In the data rows, the value 500 means zero.
In each game, the first row plays the second. By how much does the first row win? 20 means about a draw, 40 a big win and 0 a big loss. Wins can go round in a circle. Each row has two weighted sums of its numbers, A and B, taken from their middle values. A row wins by its A times the other's B, less its B times the other's A.
c(568, 427, 435, 414, 494, 368, 569, 586, 599, 464, 420, 368)
c(504, 555, 490, 525, 446, 614, 548, 480, 530, 648, 408, 484): 18
c(371, 577, 451, 505, 613, 633, 479, 458, 616, 622, 570, 500)
c(411, 468, 521, 403, 514, 440, 999, 381, 126, 150, 476, 540): 21
c(563, 537, 497, 491, 552, 405, 362, 554, 467, 380, 517, 573)
c(647, 529, 457, 400, 484, 393, 527, 519, 532, 436, 405, 369): 13
c(333, 511, 510, 550, 598, 611, 363, 494, 593, 608, 665, 614)
c(746, 492, 465, 374, 472, 297, 626, 571, 504, 374, 302, 338): 22
c(417, 527, 513, 551, 530, 621, 462, 473, 567, 635, 512, 530)
c(734, 375, 609, 334, 218, 337, 806, 410, 243, 247, 355, 395): 19
c(339, 385, 583, 777, 569, 624, 574, 514, 491, 652, 669, 799)
c(505, 494, 432, 451, 508, 475, 505, 572, 628, 547, 462, 421): 24
c(486, 635, 456, 550, 541, 652, 546, 494, 474, 599, 412, 510)
c(618, 368, 524, 423, 366, 344, 572, 603, 483, 401, 357, 395): 25
c(370, 494, 505, 544, 469, 632, 428, 453, 553, 670, 567, 523)
c(530, 570, 466, 418, 532, 465, 495, 484, 548, 455, 505, 405): 25
c(364, 486, 518, 626, 562, 612, 437, 472, 544, 644, 629, 686)
c(852, 448, 515, 360, 419, 242, 692, 588, 478, 333, 277, 341): 23
c(575, 410, 496, 399, 355, 371, 365, 507, 436, 452, 469, 391)
c(667, 237, 544, 404, 328, 266, 676, 681, 504, 374, 271, 372): 10
c(460, 560, 580, 589, 543, 572, 460, 440, 404, 618, 592, 659)
c(609, 617, 485, 409, 521, 427, 579, 401, 428, 373, 452, 394): 26
c(728, 384, 506, 375, 398, 315, 620, 617, 585, 434, 340, 369)
c(488, 506, 577, 554, 328, 641, 614, 396, 397, 716, 449, 562): 10
c(367, 422, 469, 572, 451, 613, 429, 639, 644, 673, 437, 499)
c(473, 327, 522, 651, 439, 672, 523, 556, 418, 695, 501, 704): 22
c(445, 439, 741, 845, 482, 606, 554, 429, 316, 584, 623, 838)
c(534, 643, 478, 505, 620, 499, 457, 446, 481, 428, 569, 492): 30
c(417, 496, 490, 546, 579, 541, 497, 399, 474, 490, 633, 517)
c(472, 562, 426, 511, 561, 579, 554, 562, 594, 558, 440, 461): 25
c(384, 643, 484, 552, 672, 588, 338, 420, 642, 535, 631, 507)
c(512, 425, 493, 368, 363, 388, 459, 434, 476, 427, 553, 399): 8
c(443, 634, 525, 592, 649, 622, 490, 467, 482, 523, 616, 667)
c(463, 600, 628, 663, 558, 678, 481, 376, 413, 626, 721, 678): 13
c(441, 473, 491, 554, 519, 619, 348, 594, 607, 662, 440, 510)
c(364, 633, 448, 570, 706, 584, 527, 463, 591, 494, 545, 455): 14
c(393, 526, 442, 510, 548, 581, 361, 532, 585, 609, 602, 529)
c(624, 417, 527, 313, 304, 358, 582, 375, 411, 385, 468, 335): 21
c(357, 449, 534, 539, 315, 698, 553, 382, 483, 755, 512, 518)
c(568, 715, 472, 456, 689, 476, 772, 430, 388, 251, 444, 442): 33
c(475, 632, 392, 491, 653, 525, 464, 558, 646, 531, 440, 410)
c(438, 722, 526, 614, 790, 605, 523, 386, 548, 468, 595, 558): 7
c(510, 574, 395, 462, 580, 529, 505, 547, 615, 560, 422, 407)
c(600, 351, 583, 336, 258, 324, 441, 436, 364, 311, 472, 428): 27
c(496, 518, 449, 401, 496, 428, 491, 488, 577, 473, 528, 383)
c(488, 620, 420, 545, 650, 566, 671, 492, 442, 470, 395, 447): 23
c(401, 590, 614, 669, 760, 619, 484, 422, 522, 521, 728, 765)
c(647, 520, 563, 392, 376, 430, 718, 403, 287, 341, 349, 414): 22
c(431, 463, 338, 546, 572, 549, 532, 710, 673, 635, 368, 417)
c(510, 488, 479, 565, 476, 558, 460, 703, 546, 618, 284, 504): 20
c(456, 533, 411, 546, 597, 526, 397, 662, 684, 581, 394, 421)
c(510, 374, 554, 409, 362, 349, 361, 520, 451, 326, 558, 508): 32
c(583, 543, 495, 397, 445, 453, 481, 454, 476, 445, 503, 437)
c(418, 530, 573, 561, 516, 600, 489, 447, 459, 600, 590, 655): 19
c(425, 426, 504, 539, 522, 436, 337, 554, 505, 434, 625, 590)
c(382, 488, 343, 495, 540, 596, 450, 591, 636, 678, 442, 411): 18
c(487, 572, 450, 440, 535, 512, 477, 468, 568, 500, 516, 424)
c(480, 587, 470, 490, 564, 534, 642, 416, 447, 392, 542, 520): 21
c(431, 684, 575, 739, 800, 596, 306, 522, 485, 499, 636, 646)
c(501, 292, 606, 497, 280, 390, 519, 724, 423, 410, 267, 418): 16
c(765, 485, 547, 360, 376, 308, 553, 538, 480, 386, 394, 402)
c(503, 597, 499, 425, 592, 382, 476, 450, 419, 284, 509, 370): 19
c(398, 472, 394, 507, 539, 602, 577, 592, 641, 639, 418, 439)
c(454, 413, 538, 398, 398, 410, 398, 481, 507, 408, 588, 489): 24
c(727, 552, 464, 355, 575, 352, 775, 450, 425, 332, 340, 334)
c(517, 321, 562, 492, 400, 357, 358, 597, 428, 340, 521, 588): 39
c(507, 450, 516, 480, 482, 415, 333, 593, 500, 375, 564, 579)
c(366, 538, 411, 488, 580, 577, 419, 514, 660, 593, 567, 457): 19
c(294, 453, 536, 687, 588, 607, 484, 531, 486, 578, 725, 791)
c(490, 640, 520, 571, 640, 617, 525, 436, 478, 539, 543, 618): 22
c(492, 528, 438, 445, 540, 547, 641, 346, 428, 494, 518, 458)
c(601, 545, 439, 454, 558, 459, 541, 611, 601, 507, 360, 409): 25
c(594, 511, 500, 383, 431, 422, 496, 476, 487, 440, 488, 427)
c(498, 584, 491, 536, 532, 582, 472, 537, 576, 579, 423, 476): 19
c(465, 401, 522, 450, 429, 411, 358, 533, 513, 405, 580, 520)
c(675, 526, 422, 448, 532, 418, 626, 585, 493, 449, 279, 391): 6
c(446, 567, 603, 640, 582, 631, 643, 400, 343, 574, 612, 751)
c(737, 369, 608, 386, 307, 273, 813, 535, 295, 233, 261, 409): 16
c(585, 594, 427, 459, 557, 492, 501, 532, 566, 516, 397, 429)
c(633, 575, 428, 270, 504, 390, 736, 305, 261, 326, 387, 298): 18
c(597, 563, 444, 459, 502, 589, 648, 476, 484, 551, 361, 410)
c(384, 501, 477, 465, 527, 529, 391, 492, 542, 511, 627, 555): 24
c(491, 567, 560, 660, 678, 542, 390, 561, 481, 465, 615, 765)
c(543, 354, 575, 585, 324, 533, 375, 632, 410, 606, 371, 538): 27
c(530, 421, 530, 395, 338, 398, 509, 456, 476, 400, 521, 416)
c(507, 419, 511, 557, 513, 431, 387, 629, 436, 404, 543, 643): 7
c(649, 481, 507, 373, 334, 410, 547, 434, 364, 427, 407, 403)
c(647, 475, 551, 416, 394, 338, 388, 509, 395, 312, 455, 505): 17
c(696, 589, 498, 363, 534, 321, 735, 446, 414, 272, 380, 351)
c(356, 502, 495, 603, 623, 588, 427, 474, 517, 519, 673, 584): 16
c(667, 442, 551, 316, 372, 354, 746, 342, 219, 270, 356, 331)
c(373, 528, 537, 553, 482, 652, 423, 431, 557, 632, 564, 553): 23
c(438, 477, 483, 428, 461, 470, 410, 478, 538, 477, 590, 492)
c(498, 393, 517, 422, 360, 420, 417, 503, 463, 437, 533, 476): 19
c(334, 621, 493, 624, 728, 555, 372, 411, 530, 518, 766, 607)
c(291, 375, 565, 595, 319, 695, 554, 386, 476, 779, 626, 655): 8
c(304, 334, 532, 581, 293, 690, 499, 425, 516, 771, 531, 566)
c(666, 331, 481, 407, 445, 282, 653, 642, 618, 410, 343, 354): 20
c(312, 458, 533, 584, 416, 661, 424, 411, 556, 721, 629, 572)
c(658, 516, 490, 351, 403, 359, 639, 465, 383, 380, 379, 354): 21
c(600, 531, 504, 366, 416, 419, 423, 404, 444, 417, 512, 390)
c(564, 360, 576, 339, 241, 327, 429, 410, 390, 343, 522, 379): 15
c(460, 545, 504, 567, 563, 539, 400, 530, 514, 543, 532, 596)
c(798, 465, 525, 372, 464, 246, 687, 582, 488, 285, 296, 343): 19
c(458, 460, 492, 432, 451, 422, 370, 493, 524, 437, 593, 485)
c(823, 417, 491, 362, 440, 241, 739, 609, 505, 328, 246, 334): 13
c(703, 477, 582, 347, 316, 282, 454, 449, 353, 280, 435, 415)
c(415, 336, 493, 629, 357, 585, 676, 543, 320, 602, 429, 568): 25
c(320, 417, 590, 636, 400, 643, 455, 492, 527, 703, 594, 653)
c(438, 470, 373, 519, 522, 572, 563, 639, 637, 667, 402, 395): 24
c(336, 410, 597, 673, 366, 750, 608, 274, 376, 729, 621, 704)
c(477, 519, 533, 594, 416, 612, 459, 426, 435, 655, 482, 570): 26
c(551, 659, 439, 436, 597, 544, 554, 427, 509, 496, 489, 431)
c(476, 689, 485, 581, 689, 522, 348, 432, 505, 468, 645, 533): 9
c(419, 456, 491, 582, 483, 578, 369, 586, 571, 642, 426, 551)
c(565, 375, 536, 360, 300, 343, 479, 451, 474, 389, 522, 389): 23
c(505, 403, 416, 474, 444, 501, 593, 577, 532, 545, 405, 432)
c(598, 339, 512, 374, 350, 337, 782, 469, 366, 332, 380, 374): 24
c(513, 606, 481, 496, 548, 573, 485, 458, 497, 592, 479, 512)
c(762, 455, 509, 370, 424, 302, 646, 566, 511, 382, 314, 368): 27
c(546, 656, 436, 486, 579, 566, 525, 518, 590, 551, 392, 410)
c(481, 613, 528, 645, 636, 541, 386, 543, 498, 488, 543, 635): 21
c(642, 527, 463, 411, 475, 448, 553, 532, 510, 456, 391, 415)
c(488, 556, 403, 499, 571, 554, 552, 567, 616, 582, 426, 415): 15
c(458, 611, 483, 513, 599, 588, 425, 503, 569, 556, 506, 520)
c(358, 460, 557, 691, 570, 645, 475, 499, 511, 624, 738, 750): 16
c(451, 556, 435, 506, 537, 546, 439, 531, 625, 592, 460, 436)
c(505, 468, 431, 449, 493, 448, 534, 549, 564, 484, 454, 395): 20
c(439, 714, 471, 555, 672, 702, 528, 390, 628, 597, 513, 478)
c(319, 418, 522, 612, 479, 660, 559, 477, 515, 634, 506, 587): 10
c(498, 632, 445, 497, 567, 559, 429, 482, 534, 539, 506, 510)
c(342, 416, 503, 525, 302, 699, 557, 410, 482, 765, 494, 529): 15
c(793, 515, 429, 478, 613, 315, 691, 782, 599, 400, 150, 321)
c(693, 484, 520, 365, 408, 362, 579, 514, 489, 389, 397, 404): 22
c(531, 446, 508, 362, 365, 384, 458, 426, 469, 411, 557, 398)
c(342, 650, 541, 676, 706, 561, 193, 482, 645, 493, 800, 566): 33
c(338, 495, 632, 799, 687, 664, 582, 401, 468, 590, 748, 820)
c(371, 563, 445, 512, 626, 588, 405, 416, 603, 575, 606, 475): 28
c(392, 520, 479, 550, 476, 644, 462, 446, 562, 681, 527, 484)
c(330, 487, 494, 559, 561, 646, 416, 440, 585, 665, 642, 579): 17
c(645, 536, 528, 399, 417, 401, 474, 458, 412, 377, 456, 438)
c(519, 622, 458, 507, 516, 525, 430, 524, 585, 567, 419, 429): 18
c(519, 639, 496, 580, 684, 502, 392, 568, 464, 426, 589, 638)
c(517, 586, 454, 427, 553, 533, 502, 406, 530, 504, 516, 426): 15
c(462, 367, 542, 369, 346, 391, 402, 452, 467, 383, 585, 462)
c(640, 382, 496, 449, 395, 410, 723, 583, 422, 438, 264, 409): 8
c(697, 437, 509, 348, 415, 302, 710, 491, 457, 341, 380, 359)
c(583, 492, 491, 393, 424, 411, 497, 490, 512, 442, 494, 428): 20
c(416, 555, 517, 693, 732, 545, 344, 579, 508, 545, 644, 769)
c(608, 580, 481, 450, 506, 470, 571, 473, 458, 410, 450, 447): 18
c(448, 274, 532, 607, 410, 515, 430, 557, 425, 544, 504, 563)
c(563, 484, 429, 381, 478, 423, 578, 478, 434, 437, 408, 389): 14
c(523, 498, 430, 423, 541, 433, 516, 523, 601, 476, 473, 368)
c(692, 441, 538, 395, 424, 331, 728, 560, 454, 318, 336, 388): 24
c(663, 399, 565, 325, 264, 302, 509, 418, 383, 335, 446, 372)
c(306, 362, 546, 668, 359, 736, 642, 569, 498, 660, 415, 653): 13
c(491, 488, 379, 469, 586, 458, 602, 592, 560, 477, 382, 390)
c(500, 466, 499, 445, 411, 449, 422, 520, 524, 477, 512, 445): 22
c(380, 508, 507, 599, 562, 670, 460, 457, 575, 654, 613, 600)
c(415, 566, 572, 622, 623, 572, 357, 518, 500, 548, 692, 688): 18
c(655, 527, 455, 422, 512, 409, 564, 585, 565, 485, 347, 390)
c(466, 378, 546, 382, 344, 380, 398, 454, 476, 378, 589, 464): 26
c(656, 441, 577, 337, 304, 315, 465, 437, 349, 305, 449, 413)
c(854, 371, 565, 334, 357, 225, 809, 556, 368, 267, 221, 353): 11
c(537, 425, 475, 323, 320, 427, 542, 329, 411, 469, 523, 351)
c(378, 490, 607, 762, 599, 643, 460, 443, 521, 618, 743, 730): 30
c(508, 582, 408, 469, 568, 595, 576, 520, 586, 604, 405, 417)
c(479, 390, 533, 419, 376, 398, 406, 484, 455, 399, 567, 481): 23
c(425, 427, 543, 588, 560, 445, 302, 598, 519, 417, 635, 630)
c(646, 676, 430, 499, 665, 432, 521, 622, 616, 415, 333, 367): 4
c(636, 634, 475, 409, 522, 483, 549, 449, 489, 459, 426, 387)
c(334, 530, 519, 691, 690, 566, 227, 580, 624, 587, 702, 667): 12
c(408, 544, 404, 538, 593, 545, 476, 597, 708, 569, 478, 411)
c(520, 580, 491, 497, 568, 489, 399, 545, 504, 430, 554, 604): 28
c(588, 391, 497, 400, 411, 378, 541, 579, 624, 473, 465, 413)
c(391, 289, 526, 703, 485, 607, 312, 754, 583, 669, 388, 624): 24
c(444, 479, 634, 671, 494, 568, 508, 554, 469, 582, 526, 714)
c(422, 532, 390, 510, 587, 561, 482, 598, 646, 609, 476, 436): 21
c(436, 507, 412, 526, 537, 585, 552, 600, 624, 630, 425, 426)
c(405, 571, 468, 540, 616, 591, 365, 521, 634, 587, 538, 494): 19
c(680, 313, 563, 305, 232, 267, 574, 441, 444, 365, 426, 312)
c(291, 465, 569, 705, 654, 566, 376, 594, 520, 564, 728, 802): 14
